In the rows, 100 means zero.
One turn moves each row of this set onto another row. After a few examples, where does it send each row asked below?
z_180: 100 96 99 84 86 97 122 77 68 114 107 104 83 110 104 115 99 103 77 102 102 92 58 98 103 107 96 98 96 92 118 125 90 117 90 98 109 88 116 97 110 94 84 121 94 76 94 97 92 100
z_891: 106 106 116 118 103 110 103 85 81 104 97 122 107 94 109 137 108 109 89 123 115 102 68 113 85 122 118 113 114 113 120 124 107 115 105 86 109 103 94 86 81 107 96 120 111 99 95 117 115 103
z_792: 116 95 86 93 110 95 107 111 80 124 84 121 104 83 105 116 120 104 89 106 101 90 96 88 105 103 110 105 111 124 121 140 106 115 97 102 92 101 62 87 91 99 113 113 80 101 115 100 107 104
z_904: 92 113 94 114 114 98 96 96 74 98 94 120 90 94 89 132 115 102 92 101 108 93 76 116 82 119 116 105 114 105 121 122 101 116 87 88 108 86 92 92 97 94 87 128 117 90 107 114 102 102
z_333: 112 74 88 105 107 91 102 98 69 115 83 113 97 86 105 124 111 98 92 109 100 90 94 91 105 118 98 113 99 108 129 148 108 100 81 107 89 85 73 79 88 108 114 113 85 105 120 98 94 111
z_642: 100 92 92 96 79 98 132 63 61 118 96 116 93 106 108 113 96 103 83 106 98 80 72 88 109 119 94 100 98 96 109 130 94 108 89 100 103 83 116 94 108 88 74 123 94 81 109 91 97 91
z_871: 99 109 103 123 93 105 114 72 76 102 107 142 93 101 105 109 110 109 79 111 115 103 76 96 97 113 118 96 105 125 123 129 105 103 113 91 102 104 99 76 94 109 94 131 120 90 105 120 118 99
z_98: 104 90 85 127 92 99 114 99 87 115 107 144 99 103 123 111 99 98 92 131 96 73 80 77 111 117 119 133 87 106 113 128 109 79 94 106 118 97 89 96 80 110 100 121 95 86 105 111 110 99
z_635: 94 100 102 92 91 92 133 77 58 108 98 117 82 107 97 112 99 93 81 108 93 87 54 88 110 116 93 93 98 98 112 122 100 109 102 93 95 93 106 102 120 92 82 118 82 78 99 101 95 95
z_162: 125 92 107 101 82 118 124 76 71 94 92 122 88 85 111 127 116 97 77 75 105 83 79 91 80 105 109 121 97 110 118 119 104 106 107 106 106 105 74 87 103 99 102 114 104 78 85 85 105 99
z_342: 116 88 80 128 99 92 110 108 98 112 109 142 87 111 110 111 99 104 84 123 93 75 70 85 104 103 128 129 86 104 120 123 115 96 94 103 111 89 96 91 88 110 110 124 93 77 96 109 105 97
z_666: 120 79 85 93 113 93 109 105 81 117 92 113 98 83 106 124 114 105 88 108 103 92 81 95 99 109 104 112 101 111 134 143 106 117 88 104 90 91 70 75 96 114 125 122 97 105 101 102 105 116
z_969: 100 123 92 108 83 121 101 106 58 115 83 120 106 87 109 113 111 110 95 104 112 88 57 80 126 101 102 120 100 119 126 127 104 123 76 104 106 92 103 100 88 77 103 123 103 84 84 112 106 93
z_697: 104 87 105 86 91 96 125 81 56 112 96 101 93 113 106 113 119 110 95 119 99 90 56 88 106 113 90 96 96 102 129 127 93 111 95 98 103 98 102 91 107 78 73 132 95 87 99 89 101 98
z_931: 116 81 78 89 106 89 103 110 74 112 83 110 101 87 106 113 117 102 90 109 110 93 80 88 117 109 108 109 96 112 131 153 113 104 88 97 87 90 81 84 95 115 116 120 95 105 105 102 95 111
z_80: 107 95 81 113 103 83 112 106 93 118 105 144 90 98 108 114 106 96 88 138 88 90 73 90 115 110 119 119 99 108 118 122 105 83 105 97 107 80 89 103 87 101 99 118 75 74 99 106 108 97
z_337: 104 104 96 117 122 105 111 91 66 89 87 130 85 101 93 114 104 118 81 113 94 88 75 111 92 111 106 109 101 98 134 149 113 118 98 93 107 86 98 87 90 97 91 118 110 89 108 120 102 81
z_682: 99 121 95 114 92 121 91 98 69 124 101 130 92 92 111 112 107 106 87 106 108 92 55 74 122 105 107 112 96 121 125 124 103 127 82 95 112 98 105 99 85 73 108 125 105 81 83 111 108 103
z_858: 108 92 102 105 89 111 124 75 64 97 85 123 92 82 107 133 118 90 88 78 109 96 70 81 84 117 113 113 95 113 114 113 112 98 106 105 97 117 63 93 108 98 92 108 93 84 89 94 104 100
z_380: 121 97 96 107 80 117 124 84 71 82 82 120 92 76 116 126 121 90 91 84 107 84 83 82 84 108 120 123 102 114 117 117 119 111 105 106 101 103 80 99 102 100 104 115 101 85 88 90 97 100
z_726: 110 95 81 124 88 94 116 109 93 103 107 132 101 104 115 107 106 102 89 123 96 82 70 81 111 111 129 134 93 103 114 117 110 79 92 100 110 95 104 98 84 115 103 125 94 73 88 107 101 94
z_23: 113 91 103 101 87 109 134 82 75 96 86 116 90 95 107 121 126 106 88 97 101 90 87 74 72 111 116 114 106 107 111 115 110 104 108 114 110 113 75 90 102 95 99 120 94 75 104 80 106 86
z_444: 108 93 106 107 81 114 120 75 70 98 85 120 94 73 121 129 122 86 92 83 103 85 86 88 88 121 105 123 96 110 112 116 105 110 112 111 103 107 80 95 101 98 97 113 104 86 109 79 109 104
z_973: 112 81 108 106 88 108 126 66 73 94 79 117 100 75 114 136 108 99 77 92 103 75 76 80 90 112 106 118 84 102 119 112 114 107 95 102 111 118 82 94 96 92 103 117 94 93 104 79 107 98
z_644: 94 121 97 121 88 115 93 100 60 127 88 130 102 90 115 118 109 110 109 107 99 90 61 76 119 121 97 118 104 114 126 131 101 120 78 108 114 92 110 98 86 75 97 120 97 81 99 109 106 105
z_721: 112 74 89 100 120 86 114 115 70 115 87 110 101 95 100 122 115 102 95 104 98 88 73 93 105 122 98 112 101 112 126 143 109 101 87 97 87 106 62 81 99 108 110 117 90 105 101 103 103 106
z_934: 110 94 85 128 100 90 123 109 86 112 102 141 96 111 104 114 99 107 91 127 94 83 59 77 108 117 120 126 94 107 107 119 117 86 97 110 108 107 86 92 86 110 114 122 87 78 98 111 114 85
z_96: 102 107 94 118 93 123 101 93 63 118 92 134 92 88 116 124 115 106 101 113 102 100 55 77 122 103 110 112 91 120 133 112 105 106 87 103 110 95 94 104 83 65 82 119 93 77 82 113 113 93
z_211: 104 100 85 117 85 81 110 106 79 122 105 159 91 96 107 116 97 106 85 114 94 76 79 69 100 114 121 120 93 103 117 129 112 81 85 100 114 97 97 91 85 111 106 125 79 91 100 106 99 97
z_413: 102 79 103 105 101 85 109 111 76 112 86 113 93 81 112 118 108 103 93 102 92 81 89 77 104 112 95 111 97 111 140 145 112 114 98 109 105 108 80 82 94 114 118 116 83 109 114 103 96 112
z_158: 106 91 97 85 79 92 136 71 66 108 93 108 97 109 109 109 106 105 81 112 103 86 61 96 109 106 99 104 99 98 117 127 98 111 94 94 99 86 117 103 115 107 87 129 90 78 99 95 92 100
z_994: 97 124 97 120 100 109 104 100 62 128 89 131 107 94 106 119 105 108 100 107 100 90 54 75 123 109 105 107 98 117 117 121 105 132 84 94 101 110 95 105 93 76 103 120 90 80 93 120 108 93
z_167: 90 110 87 109 97 109 103 104 69 129 99 145 107 75 113 117 98 102 103 93 102 83 66 83 124 116 97 113 95 121 125 118 99 114 76 102 121 104 108 105 96 79 93 123 98 80 88 104 112 100
z_100: 104 83 105 100 79 94 122 85 61 115 90 115 90 100 102 129 90 101 89 101 102 81 55 97 112 115 86 99 99 104 121 116 99 103 90 104 103 86 124 89 112 85 86 118 86 83 102 82 107 102
z_810: 107 88 104 112 111 115 108 81 78 97 91 129 85 108 90 107 99 108 70 105 117 92 76 111 106 113 101 105 106 123 117 134 114 91 103 97 113 86 89 83 98 107 89 122 113 85 108 114 115 83

z_934 moves to -> z_635
z_413 moves to -> z_167
z_342 moves to -> z_180
Where do these go?
z_642 moves to -> z_333
z_792 moves to -> z_96
z_380 moves to -> z_726
z_337 moves to -> z_904

